Each row has a name. Each piece below is followed by the name of the row it came from, unless a question asks for something else. Each question is about the rows just above it.

[128 167 160 141 143 123  87 113 115 126 107  84 144 108 115 139 180  93
  97 139 146 116 109 170 166 148  63 105 104 141  87 174 149 123 179 170
  94 133 124 104  94 143 120]  K_900
[103 173 130 158 169 124 102  61  78 148  95 228  82 130  40 102 167 100
 121  92 182  72 192 142 108 206 193 126 110 154 175 142 101 103 133 130
 147 119  84 138 106 140 101]  K_379
[ 77 169 115 160 145 154  94  95 102 169  98 136  92 147 119 156 132 119
 172 135  97 126 158  86  97 206 119 148 120 115 142 165  72 109 132 154
 111 128 102 120 134 148 117]  K_745
[137 154 155 161 179 113 103 120 118 112 123  74 146 141 146 136 140 107
 121 165 156 114 120 173 135 173  82 123 141 118 112 187 145 133 199 167
 133 119  98  96  93 108 154]  K_131
[126 157 135 135 151 137 116 111  99 142 117 154 125 102 107 143 169 108
 124 115 138 113 146 159 121 156 108 118  97 130 125 138 121 132 153 149
 122 131 109 123 133 162 109]  K_501
[126 138 102 120  99 153 221 128 119 195 175 121 161 232 113  86 175  70
 140 196 122 214 121  67 122  19 192 128 113 173 127 137 147  96 105  87
 187 172 169 114  55 197 158]  K_249
[109 107 156  99 125 123 124 159 151 137 143 142 122 117 111 126 169 146
 125 153 118 122 102 131  97 138 113 149 108 115 135 108 135 130 133 162
 109 154 138 116 157 132 121]  K_240
[115 120 157 117 109 125 112 101 150 163 112  97 146 102 153 137 153 116
 143 139 115 143 157 142 141 134 123  98 109 149 156 170 148 127 141 172
 123 138 114 117 123 119 123]  K_989
[ 94 162 126 132 126 144 100 110 124 165  86 113 117 145 141 159 119 119
 181 161  69 145 141  68 109 175  98 163 137 119 146 162  80 109 139 160
 108 130 112 125 138 149 123]  K_468
[ 97  99 102 107 108 108 109 109 111 113 115 116 117 118 121 122 122 123
 124 125 125 126 130 131 132 133 135 135 137 138 138 142 143 146 149 151
 153 154 156 157 159 162 169] is which row reordered? -> K_240
Put [109 162 133 123 109 131 122 149 153 132 121 138 125 130  97 118 108 156
 121 159 146 113 138 115 124 108 169 143 107 102 125 154 117 142  99 111
 116 137 151 135 135 157 126] back in order: which row is it? -> K_501

[178 183  75  72 145 124 169  89 139  84  73 108 206 189 120 145 137 190
 165  88]  K_305
[175 202 121  80  95 101 162  89 160 129  90 134 201 161 119 176 153 213
 170 123]  K_791
[178 183  75  72 145  91 169  89 139  84  73 108 206 189 120 145 137 190
 165  88]  K_382
[ 72 206  89 183 145 120 190  73 165 178  75  91  84 169 139 108  88 189
 146 137]  K_295
[148 130  42  52 179 101 184  85 128  66  48  85 199 200 116 118 137 157
 165  94]  K_163
Put [169 189 183  84 124 165 190 137 120  75  89  72 139 145 108 145  73 206
  88 178] back in order: which row is it? -> K_305
Which row holds these entries in another order? [206 189 120 145 137 190 165  88 178 183  75  72 145  91 169  89 139  84
  73 108] -> K_382
Which row holds these entries in another order? [ 42  48  52  66  85  85  94 101 116 118 128 130 137 148 157 165 179 184
 199 200] -> K_163
[169  88  89 190 189 120  75 108  72 206 145  91 137 139 165  73 145  84
 183 178] is which row reordered? -> K_382

[ 27  83  50 104 144  83] : K_286
[144  83  27  83  50 103] : K_452
[ 98 134 119 124 124 141] : K_390
[ 66 103  74 112 136 106] : K_518
Which row holds these entries in another order? [ 27  50  83  83 104 144] -> K_286
[ 66  74 103 106 112 136] is which row reordered? -> K_518
Which row holds these entries in another order? [ 27  50  83  83 103 144] -> K_452
Which row holds these entries in another order? [ 50  27  83 104 144  83] -> K_286

[180  93 121 125 148 150 138 144 186 101  73 154 136 141 187 166 161 145
  79 150  71] -> K_36
[199  85 203 121 135 127  98 103  68  59 142 213 141  78 142 159 175 100
 144  91 188] -> K_701
[ 98 188 103 142  85 142 141 135  68 199  78 127 159  59 145 121 203  91
 100 213 175] -> K_892
[146  83  97  84 152  84 117 158 139 146 165 166  89  49 127 152 120 169
 126 121 125] -> K_424
[203  85 145 213 188 121 100 199 135  91  59 142 175 141 142  98 126 159
  68  78 103] -> K_778
Put [ 68  78 103 203  85 145 213 188 121 100 199 135  91  59 142 175 141 142
  98 126 159] back in order: which row is it? -> K_778
[103 203  85 145 213 188 121 100 199 135  91  59 142 175 141 142  98 126
 159  68  78] is which row reordered? -> K_778
Which row holds these entries in another order? [ 78 121 142  68 135 188 145  59 159 199  91 103 142 203 100 175 126  98
  85 213 141] -> K_778
Put [ 59  68  78  85  91  98 100 103 121 126 135 141 142 142 145 159 175 188
 199 203 213] back in order: which row is it? -> K_778
Put [100 135 127  98 141 175 145  91 121 103 213 199  85  68 142 159 203  59
  78 142 188] back in order: which row is it? -> K_892

[171 168  82 215 100] = K_399
[215 171  83 169 100] = K_616
[169 214 171  83 100] = K_953
Which row holds these entries in another order? [100 169  83 171 215] -> K_616
[215 169  83 171 100] is which row reordered? -> K_616
Put [100 171  83 169 214] back in order: which row is it? -> K_953
[ 83 169 100 215 171] is which row reordered? -> K_616
Put [100 169  83 171 214] back in order: which row is it? -> K_953

